Each row is where one point has got to under a steady rotation. How many ticks took it there?
The counts run from 0 to 350.
[108,137,150,153,155,121,107,152,112,130,123,135,132,129,128,104,149,124,147,124,130,100,84,134,121,121,129,154,135,138,106,97,96,108,156,108] => 147
[123,131,159,142,185,118,127,141,105,123,116,117,117,149,166,96,132,139,169,131,140,106,99,128,129,140,118,130,121,134,122,146,113,96,128,140] => 170
[137,119,132,153,125,142,135,127,134,107,109,119,151,123,146,113,157,121,115,128,128,147,123,124,113,174,107,153,179,130,154,149,143,155,146,117] => 217
[128,139,147,168,142,144,115,125,115,134,111,112,103,106,139,113,149,113,140,120,111,139,96,131,98,162,111,156,148,130,143,99,147,150,162,117] => 324
[142,111,106,151,144,128,154,121,110,117,115,135,147,138,148,102,137,138,149,141,157,125,94,143,122,155,114,130,180,174,136,127,125,141,125,128] => 130
[109,138,142,162,147,157,104,118,109,127,107,137,123,131,127,105,133,145,131,137,117,117,96,156,109,141,117,165,145,119,106,152,118,133,156,95] => 235
[127,131,115,149,129,136,111,117,98,153,117,132,123,134,174,130,138,132,132,128,119,101,96,163,99,135,98,143,158,137,118,120,92,157,123,110] => 269
[127,150,131,146,160,126,98,155,112,138,128,121,131,128,160,139,145,122,146,147,140,98,103,116,119,139,118,149,150,132,98,133,80,108,130,129] => 264
[99,108,151,149,138,151,130,142,119,140,114,114,143,141,169,103,150,144,147,115,140,111,129,167,101,116,123,132,158,134,130,162,116,137,121,103] => 64
[141,146,107,156,154,130,125,113,99,145,116,129,104,129,175,128,135,123,156,134,132,129,83,126,110,160,96,142,138,132,133,123,121,141,130,141] => 291
[104,137,109,158,140,148,139,116,102,158,108,154,133,124,147,111,128,128,147,138,148,106,104,149,97,128,117,159,160,121,114,147,129,139,137,119] => 118
[112,110,155,167,163,118,121,150,127,114,131,111,146,132,130,87,161,145,152,117,154,136,100,129,132,141,124,122,158,144,132,158,114,129,128,127] => 41
[114,155,143,159,178,116,112,137,115,122,129,120,112,120,129,108,151,124,156,120,168,124,91,104,123,147,126,153,130,128,135,140,122,132,147,152] => 318
[117,128,114,133,169,111,133,150,108,113,122,140,132,142,154,110,148,126,161,142,173,101,97,113,138,143,119,151,127,129,120,135,102,112,118,147] => 286
[127,123,139,124,143,126,125,154,106,86,118,133,129,146,135,111,158,133,136,155,161,95,112,139,131,120,139,168,138,156,109,143,97,109,138,110] => 254
[132,129,151,151,143,118,121,143,118,92,122,125,106,128,125,117,175,95,143,126,144,127,100,104,132,136,129,176,122,144,147,108,129,126,154,124] => 316
[116,151,105,158,137,131,90,129,115,128,124,138,116,113,137,144,172,112,135,147,162,115,99,115,120,131,120,181,134,136,119,121,108,143,136,128] => 113
[125,128,142,152,149,148,144,122,116,126,98,129,133,137,164,111,137,126,152,127,115,138,100,134,115,162,102,155,135,108,136,162,158,109,140,113] => 204
[106,125,123,150,126,153,106,119,132,140,110,122,118,117,166,135,170,109,143,118,132,136,122,131,97,141,108,169,145,116,144,123,134,160,144,119] => 207
[136,133,133,162,147,122,143,136,111,122,127,146,152,135,111,90,134,126,110,127,128,110,91,148,120,159,110,147,172,142,123,151,120,153,139,122] => 128
[139,130,107,140,119,132,126,123,115,114,122,125,134,135,157,132,168,110,114,130,142,120,118,127,120,147,97,163,159,133,149,145,110,182,118,120] => 100
[119,150,126,170,149,126,95,148,110,132,131,139,130,114,120,143,151,99,121,143,146,104,94,124,116,143,114,180,135,122,118,140,108,122,131,130] => 114
[151,124,153,146,152,134,128,113,110,105,125,100,95,151,159,103,146,141,146,127,138,134,103,133,122,135,124,144,137,165,150,148,123,155,133,118] => 344
[117,138,118,129,132,125,139,142,112,122,99,148,126,134,167,126,160,90,156,121,136,109,109,106,109,141,121,171,137,131,124,90,121,109,152,122] => 294
[114,147,133,148,171,126,130,130,117,128,118,153,145,141,142,124,135,116,151,131,136,115,87,108,131,144,119,158,156,121,96,154,122,99,152,109] => 116
[134,120,140,154,126,127,134,147,110,103,112,129,113,108,132,114,158,98,135,133,152,128,108,128,108,140,121,185,123,148,164,105,140,128,137,135] => 315
[105,108,156,153,154,142,139,149,119,110,111,119,130,126,130,79,150,152,146,131,168,112,127,151,112,133,131,147,142,132,145,167,123,137,133,146] => 341
[168,126,131,131,129,128,117,137,122,91,124,113,132,144,156,121,155,125,125,143,135,123,110,115,133,151,119,144,182,173,129,128,99,155,136,113] => 250
[124,143,98,135,135,136,111,120,115,115,110,147,121,136,155,140,166,110,149,147,158,120,103,107,128,131,126,185,134,142,117,107,117,133,146,115] => 112
[107,120,119,130,125,119,121,165,115,130,123,148,150,126,148,120,163,117,126,125,158,88,131,131,111,139,116,157,161,124,121,118,84,142,120,145] => 274
[120,124,156,145,130,137,89,154,134,131,119,96,118,126,167,138,176,111,145,117,137,120,125,128,113,116,133,150,145,144,123,119,100,130,135,102] => 59
[125,117,127,132,115,126,147,138,116,129,102,151,132,133,161,120,172,88,130,112,117,116,108,131,106,148,108,157,154,143,141,82,121,136,138,106] => 4
[132,154,127,140,144,138,131,141,112,144,113,117,105,127,159,130,139,116,157,133,161,108,120,97,96,141,135,156,167,160,124,110,122,122,158,140] => 144
[130,135,160,145,169,122,115,155,105,101,119,117,115,136,142,88,148,133,149,132,134,106,93,129,137,158,113,147,110,127,123,128,102,103,133,140] => 169
[144,123,134,131,136,139,86,143,119,87,116,110,115,136,158,135,169,122,139,157,125,121,110,125,134,158,110,177,123,128,123,121,102,134,136,113] => 80
